runs of hidden systems
path 1, Bar (8 x 20)
-1,0,-17,57,-1,-4,-41,-39,-1,4,-21,5,-3,-21,51,-7,56,20,22,27
-24,-35,-31,-11,-1,-54,16,-19,-4,-56,-6,27,-28,17,-3,41,-16,19,-23,12
47,35,5,-16,-3,-19,38,-7,-35,36,-50,31,6,-29,-17,9,-32,5,-36,-10
-19,1,-9,6,49,20,-56,3,8,20,-20,11,5,-60,18,-27,-37,25,29,-18
-4,-38,9,-9,-14,-21,5,-11,46,-22,-16,25,32,47,-1,-27,8,60,32,-13
23,56,-2,-10,13,-1,30,-27,-4,-19,1,7,31,38,41,56,6,-8,-11,-52
32,-43,42,29,57,43,21,-3,-15,-12,1,-13,4,-34,7,25,-36,-3,9,20
-23,-8,26,52,-21,-18,15,-31,30,17,-32,2,-14,-15,53,-42,13,17,6,39
path 2, Bar (8 x 20)
13,31,-13,-27,-25,14,37,-2,-12,-6,26,-40,9,34,-5,47,18,-54,-45,-3
22,-10,16,27,21,43,-26,24,-46,22,22,-25,-29,-50,-27,5,10,-38,-3,39
-58,-18,5,22,-41,-32,-17,22,16,12,11,2,-54,-9,-9,-55,11,-5,9,40
-21,20,-58,-67,-44,-20,-2,2,8,-1,5,-14,8,30,-32,8,12,-18,-42,-13
48,19,-2,-14,14,29,-32,41,-53,16,20,8,5,-10,-57,13,15,-14,15,-23
-37,7,53,26,5,0,-13,52,12,6,37,11,-34,5,-9,-44,-23,-10,50,-6
-35,3,-3,-47,-31,14,31,5,58,2,19,-51,25,44,0,-24,-2,-21,-14,-5
43,17,-18,-1,-2,51,-23,-2,-27,7,30,-45,27,15,-12,35,61,-32,-1,2
path 3, mozat (8 x 20)
-20,12,24,22,-49,-64,33,8,-4,11,-17,43,-48,6,-4,-30,-4,3,-13,22
-10,34,-40,-67,16,17,4,0,4,16,-9,-23,23,-20,-6,20,-44,-24,-44,-37
45,-43,8,11,15,28,-36,10,-2,17,-17,13,32,-16,-34,-35,24,50,44,4
-55,35,8,13,-12,-37,-14,16,26,-30,30,23,-20,50,31,-7,9,-1,33,-34
31,-19,22,-33,1,25,75,-1,7,-14,7,-34,25,29,-19,30,-28,-22,-37,0
35,36,12,48,6,36,-33,-5,-28,47,-9,-6,7,-35,21,-11,47,-12,19,12
-64,-48,-15,15,22,-7,-22,-4,29,-50,25,-16,-39,-9,28,4,-14,-4,9,27
25,-4,-9,-14,-54,-43,53,-16,-13,8,-32,17,-8,19,-28,8,11,5,-51,26
path 4, pobe (8 x 20)
27,11,-23,-47,-25,4,43,-38,24,19,-39,-18,54,20,3,6,0,11,-43,-16
44,10,-16,25,43,40,-57,-10,-36,5,0,3,24,-30,9,25,31,10,32,-14
-24,-31,46,47,15,-43,20,6,5,-39,3,43,-41,10,19,-2,-28,25,29,11
0,31,-4,-26,-32,-13,63,-37,24,19,-35,-16,20,14,27,2,-12,-10,-51,-2
43,-14,-34,-3,40,54,-42,-25,-21,13,-15,-21,36,-45,5,20,17,9,3,1
-12,-31,20,55,9,-43,-22,4,-11,-29,-2,52,-40,0,9,-7,8,39,41,14
-19,37,-6,-30,-20,-44,62,-22,15,-3,-26,13,-3,19,22,14,-39,-7,-47,-22
54,0,-16,-22,25,55,-13,-15,-11,39,-31,-20,54,-39,-11,1,0,15,-6,-10
path 5, mozat (8 x 20)
24,2,-11,-40,13,55,11,16,-17,27,11,-49,16,-29,-35,15,-19,-44,-37,7
-3,-24,-1,35,-9,17,-61,16,-4,27,5,-3,-13,-29,-14,-49,43,15,41,33
-67,-7,-24,-24,-29,-41,-1,15,25,-42,31,-2,-33,43,-5,3,-3,-15,-10,-2
54,2,7,-42,-27,11,42,20,-35,20,0,-11,14,12,-65,15,-3,-20,-38,2
-5,28,10,20,21,37,-61,35,-14,37,24,-8,-11,-39,-4,-33,12,-20,40,-10
-57,-62,5,-13,-21,-4,3,9,55,-28,25,-27,-12,25,-6,-36,-5,6,11,29
31,33,-24,-27,-56,-15,24,-5,-19,8,6,-11,12,47,-26,22,53,-21,-35,-4
16,0,8,6,40,45,-37,40,-44,-2,39,-19,-20,-33,-32,24,-6,-36,14,-3
path 6, pobe (8 x 20)
-55,-2,27,-6,16,-19,24,34,5,-26,31,1,-50,-2,-6,5,-64,-35,-9,-1
15,-10,3,-31,-46,25,31,2,25,52,-17,-36,25,0,-33,-50,10,-5,-24,24
-22,18,-47,0,15,27,-81,2,-6,-6,30,-25,0,-10,13,11,45,-16,25,-7
-8,-48,23,-3,-10,-31,17,41,-12,-45,32,24,-36,37,-54,9,-12,7,18,8
-4,72,17,-14,-36,-6,34,17,-5,48,2,-12,-8,4,0,-17,-6,-46,-29,-14
-13,-37,-16,-26,34,65,-35,8,21,7,21,-54,22,-33,-12,-16,-15,-10,11,7
-9,-24,8,34,-43,-27,-21,14,3,-15,23,13,-22,41,-18,-22,65,17,36,23
-28,40,-14,-32,-8,-20,24,13,-13,-23,30,-9,-24,23,-3,47,-22,-52,-39,-22
path 7, Bebon (8 x 20)
16,-32,8,-7,41,47,-22,35,-31,-19,44,-29,-9,-13,-41,31,-10,-30,11,5
-8,6,53,34,-41,-11,15,44,-5,35,19,1,-39,3,-28,-52,17,-16,16,29
-55,14,-44,-30,-20,14,-18,1,20,-3,29,-53,-11,2,13,8,11,-52,-35,12
51,-44,-25,-21,-21,14,-17,16,-38,6,1,-4,3,-4,-76,2,34,6,-10,27
-24,55,10,19,-4,-17,-45,50,-29,11,35,27,-40,-3,-13,-8,8,-26,31,-26
-41,-28,9,-54,-13,9,30,32,34,-8,29,-37,-12,19,-40,-16,-47,-25,-23,4
40,28,-13,-17,-38,34,-20,6,-5,45,2,-26,38,17,-29,-24,65,-4,7,-7
-21,-18,-1,14,28,19,-48,33,-11,-42,60,-11,-25,15,-12,25,17,-21,38,-2
path 8, bag (8 x 20)
10,54,-25,-15,-36,15,7,-34,24,37,-20,-30,45,20,34,-9,44,-11,-20,-14
14,-41,-12,17,44,36,-48,4,-21,-45,34,-10,1,2,-6,42,22,5,32,1
12,1,57,50,-32,-35,49,13,-20,13,-7,31,-42,6,-8,-19,4,-2,-3,35
-48,33,-30,-37,11,11,6,-11,17,4,6,-39,-6,-23,33,18,-40,-49,-48,-6
44,-63,-24,-11,8,29,-24,-16,-3,14,-33,-3,31,-31,-34,-18,12,44,5,27
-25,49,-9,31,-16,-54,-40,8,-18,-3,0,56,-32,8,17,-3,23,10,27,-22
-9,-18,18,-48,16,2,52,19,14,-33,18,-9,4,31,-27,28,-65,-13,-21,-26
46,34,17,3,-9,43,-1,-5,-1,65,-25,-20,44,-20,4,-35,25,2,6,-5
path 9, Kodug (8 x 20)
44,-3,6,15,-39,19,32,-33,9,30,-25,-30,37,23,7,-12,59,8,-13,27
-22,12,-42,19,36,6,-51,-13,-26,-35,24,-7,-27,-18,34,53,12,-25,0,-2
23,-43,46,20,-10,-29,53,21,-24,-5,-8,29,-33,-1,-43,-8,-28,12,-10,33
-29,66,-26,-15,-16,-5,-8,-16,11,54,-30,-9,-1,-38,36,-28,-12,-22,-31,-9
0,-70,-35,-36,22,10,-39,-4,15,-29,-5,3,21,-6,-33,-4,-16,44,14,2
26,52,25,34,-28,-32,0,7,-16,9,-3,48,2,44,2,-7,50,17,31,-26
-37,22,4,-36,38,14,17,16,20,-27,29,-20,1,10,16,30,-65,-35,-12,-41
56,-40,40,15,-7,46,31,-8,10,27,-17,-30,39,-4,-14,-26,18,16,8,29
path 10, rovi (8 x 20)
-24,-15,70,17,-16,3,48,27,28,20,7,-14,-23,0,-1,-52,-38,-14,1,25
-33,4,-45,-23,-30,23,-8,-33,34,13,0,-60,21,1,29,-10,34,-21,-32,18
31,-37,-37,2,0,3,-47,6,-45,-24,16,8,-11,0,-46,30,50,8,8,22
-11,38,34,22,-17,-49,11,40,-35,13,6,49,-55,-4,-25,-10,-19,-20,3,-8
-37,8,1,-59,-3,22,30,15,39,23,1,-35,13,-11,-10,-26,-60,-23,-31,-13
22,-14,-26,-14,-12,43,-47,-6,18,24,-4,-25,49,9,-13,-31,58,25,27,-2
-11,14,3,25,2,-24,-33,21,-23,-50,47,25,-27,45,1,35,34,-4,39,-20
15,2,54,-9,-18,-8,81,26,-12,-2,13,-3,-18,25,-29,11,-37,-30,-29,7
path 11, rovi (8 x 20)
-3,-30,37,-5,-24,-14,84,-21,40,-4,-21,-11,11,26,12,-13,-28,10,-26,22
21,28,-39,8,11,37,-24,-48,-9,24,-19,-38,28,-33,42,23,38,-17,-26,11
0,-63,-2,33,32,-12,-39,10,-26,-37,7,30,-35,-25,-18,13,-6,27,30,27
-22,37,14,3,-36,-66,43,-11,5,14,-33,47,-26,8,16,-14,-25,8,-25,-1
4,8,-40,-58,31,35,-1,-16,6,10,-16,-28,39,-34,1,20,-45,-9,-35,-24
29,-25,13,27,19,15,-44,4,4,11,-16,27,25,-11,-12,-32,28,57,59,-8
-38,36,10,18,0,-45,13,-9,14,-41,16,30,-15,45,50,30,-7,-1,13,-33
49,-19,19,-26,8,26,68,-16,-6,-2,-18,-22,33,8,-15,33,-27,-6,-38,6
path 12, bag (8 x 20)
-8,14,42,30,-12,43,26,7,20,19,30,-60,4,16,31,-12,30,-43,7,26
-17,-45,-19,25,-7,27,-15,-24,7,-17,19,-53,-18,-13,19,11,41,-28,-11,64
4,-23,-27,21,-24,-36,-7,-12,-45,-4,-12,10,-54,-29,-22,19,29,-13,-37,56
-24,9,-30,-30,1,-30,-8,20,-33,13,-14,21,-49,-50,-34,2,-48,-19,-41,2
-11,-11,-17,-57,-3,-6,-14,23,16,35,-28,19,11,-29,-47,-47,-46,31,-5,-18
-8,28,-22,-33,-15,-8,-40,17,26,6,5,23,39,35,-16,-28,18,34,38,-56
20,7,33,-10,0,12,9,29,9,-32,44,3,25,75,-20,17,21,4,41,-40
20,22,61,30,-7,42,33,22,0,13,36,-38,5,29,9,0,25,-44,18,5
path 13, Bebon (8 x 20)
-15,-28,12,20,19,-43,-28,22,-13,-34,6,62,-35,2,-19,-5,-18,39,41,-13
-21,48,13,-33,-24,-33,58,2,25,7,-11,11,6,32,14,-3,-40,-11,-29,-37
30,-6,-16,-33,29,67,-11,-17,17,20,-13,-38,65,-16,5,1,-5,8,0,-19
17,-31,33,59,12,6,-27,2,3,-22,11,21,-1,21,9,-13,44,38,63,12
-30,26,19,21,-12,-38,52,-10,1,-36,18,2,-35,34,39,41,-11,-33,-26,5
36,-8,-9,-19,12,34,30,-21,-19,36,-35,-30,14,-51,-7,13,-27,-19,-52,26
-13,-13,-12,38,10,3,-66,-2,-3,26,-20,19,-11,-48,10,-42,22,32,39,19
-50,-10,-26,-13,-22,-68,9,-9,20,-45,3,31,-30,35,5,10,-15,11,-8,-6
path 14, Kodug (8 x 20)
19,-26,-24,-39,-1,11,-36,20,2,-30,29,2,31,46,-48,12,27,27,29,-31
17,49,54,27,-3,11,10,39,-20,1,46,3,-6,43,-4,9,24,-30,35,-30
-36,-13,31,-9,16,46,31,20,29,-3,37,-61,-8,-2,7,0,-35,-52,-15,18
21,-39,-12,16,-33,31,1,-19,-1,18,-3,-51,5,-7,-11,-13,59,-12,-19,65
-25,3,-42,21,-8,-27,-49,1,-42,-21,19,9,-56,-16,-2,31,36,-25,-12,26
0,-13,13,-23,-17,-38,26,40,-35,8,-1,30,-44,-11,-66,-7,-43,-10,-25,12
-13,40,-13,-35,-16,11,-25,21,8,67,-19,-4,12,-36,-19,-57,-16,-5,-3,-20
-25,-36,-29,-34,0,15,-56,18,34,-20,21,-6,22,24,-28,-26,13,32,43,-19

runs to name
path 15 (2 x 20)
-25,16,-18,39,27,12,-51,0,-22,-29,39,-16,-33,-9,35,39,30,-35,16,7
10,-64,34,15,-16,-21,54,7,-13,-12,-10,4,-35,-10,-31,-2,-27,-1,-25,54

bag
path 16 (2 x 20)
-21,13,-41,-3,2,15,-9,-52,27,-25,5,-38,25,21,62,36,35,-17,-18,-1
61,-53,8,23,16,2,14,-11,-44,-21,-13,18,-1,-12,-30,42,9,21,-4,31

Bebon
path 17 (2 x 20)
-3,33,-7,-18,-23,-44,-11,8,11,25,-32,59,12,10,-16,-43,-7,44,21,-38
-10,37,-15,-49,31,15,-4,5,18,-20,15,3,39,30,10,29,-35,-1,6,-74

rovi
path 18 (2 x 20)
-13,23,-41,-80,-15,-11,-1,18,3,13,-5,1,12,2,-44,-8,-35,-6,-31,-38
37,-1,8,-17,13,40,-43,36,-4,27,9,2,37,1,-43,-32,18,24,48,-28

Kodug
path 19 (2 x 20)
-26,32,11,6,9,23,-56,40,12,8,46,-9,1,17,1,-25,22,-11,57,-36
-12,-43,23,-17,-25,6,38,23,24,-38,45,-33,-5,60,-30,9,5,-21,-2,13

Bebon
path 20 (2 x 20)
-12,4,14,19,70,24,-21,0,0,-34,22,3,0,-17,42,36,-39,-7,25,-29
17,-52,51,23,-16,0,60,-17,32,0,-22,-7,14,13,7,-28,-9,28,2,39

Bar
path 21 (2 x 20)
6,-59,-11,19,-8,6,16,-46,20,8,-42,-20,7,-33,21,-19,8,24,-22,62
-11,35,-62,2,-10,-51,-38,-31,-27,-13,-21,38,-15,-5,22,34,31,10,-18,-11

mozat
path 22 (2 x 20)
-43,-37,31,14,15,23,37,-16,52,-23,14,-48,-3,3,48,-7,-27,-19,-5,30
34,-20,-26,15,-27,5,20,-55,-9,1,-27,-27,14,2,18,27,54,1,-41,44

Kodug
path 23 (2 x 20)
-24,-54,34,-5,-15,-24,33,36,0,-7,11,6,-47,-7,-46,-27,-44,-7,-12,40
-12,64,-35,-26,-45,-1,-12,-7,6,53,-15,-19,10,-4,7,-25,31,-23,-29,-10

Bebon
path 24 (2 x 20)
-5,-26,4,25,-17,40,-1,3,-5,-3,40,-64,-22,-2,-4,9,42,-47,-11,57
-10,-22,-19,17,-30,-8,-10,9,-36,0,20,-22,-55,-18,-26,13,32,-42,-33,60

Kodug
path 25 (2 x 20)
41,-50,-38,-8,15,26,-27,-5,-44,-16,6,-17,1,-21,-41,39,28,-1,-15,31
-4,26,32,47,-17,-49,-6,21,-32,17,-7,53,-53,-12,-5,-21,10,1,17,10

Bar
path 26 (2 x 20)
3,-56,-28,-22,-8,27,17,-41,32,15,-37,-42,30,-22,3,-21,0,16,-31,43
21,14,-47,28,-7,-22,-57,-29,-33,-10,-13,31,-5,-7,14,25,64,22,15,5

Kodug
path 27 (2 x 20)
8,-16,-3,13,5,25,14,-2,-25,-31,39,-45,-22,11,-5,55,24,-53,-24,35
13,-15,20,36,-8,5,12,10,-46,24,3,-17,-52,-44,-22,2,5,-40,-26,59

Kodug
path 28 (2 x 20)
1,-73,46,10,23,1,38,7,22,-21,-9,9,-2,-7,-11,-19,-52,31,14,23
-5,53,-10,10,-24,-7,18,-48,28,30,-40,-4,30,7,64,-16,22,6,-13,-10

Bar
path 29 (2 x 20)
-63,-13,-10,6,-41,-24,18,-7,22,-12,15,-35,-48,5,16,-10,5,-37,-37,48
22,4,-56,-40,-36,2,-7,-7,-33,20,-10,-24,-4,-17,-44,14,28,-26,-55,25

Bar
path 30 (2 x 20)
-46,-1,2,-15,1,-35,-26,24,30,6,-13,44,-10,-7,-8,-53,-35,38,31,-30
8,21,-10,-57,-7,5,16,-3,37,-3,-5,2,60,52,-5,-6,-11,26,7,-58

Bar
path 31 (2 x 20)
-11,25,36,41,22,36,-47,41,-11,19,40,-8,-17,-15,3,-23,15,-25,54,-4
-47,-53,22,3,-32,-7,33,6,46,-26,23,-32,-21,30,2,-26,-3,-12,-5,43

bag
path 32 (2 x 20)
5,-35,56,3,32,9,36,40,-17,-7,18,4,-30,-21,-33,0,-68,-16,0,12
-25,27,14,5,-31,11,8,-11,42,58,-27,-25,14,-19,32,-66,6,-4,-3,13

Bar
path 33 (2 x 20)
33,-19,7,-5,-40,-8,3,13,-2,46,-33,18,11,-9,-52,-59,18,33,4,19
-53,51,-35,-22,0,-13,-53,19,11,-14,35,5,-13,23,12,8,9,-18,16,-46

bag
path 34 (2 x 20)
-15,22,-9,17,-24,16,10,-48,43,11,-12,-34,33,19,67,-14,42,-1,-4,6
18,-40,-37,7,17,10,-12,-30,-27,-51,15,-19,-2,10,4,66,32,-6,-16,24

Bar
path 35 (2 x 20)
-33,27,-10,-33,50,8,-25,27,0,-21,22,12,-3,-13,2,22,-60,-13,13,-55
32,-33,57,3,-13,23,41,13,30,19,-9,-6,35,22,-26,-45,-1,30,25,9

Kodug
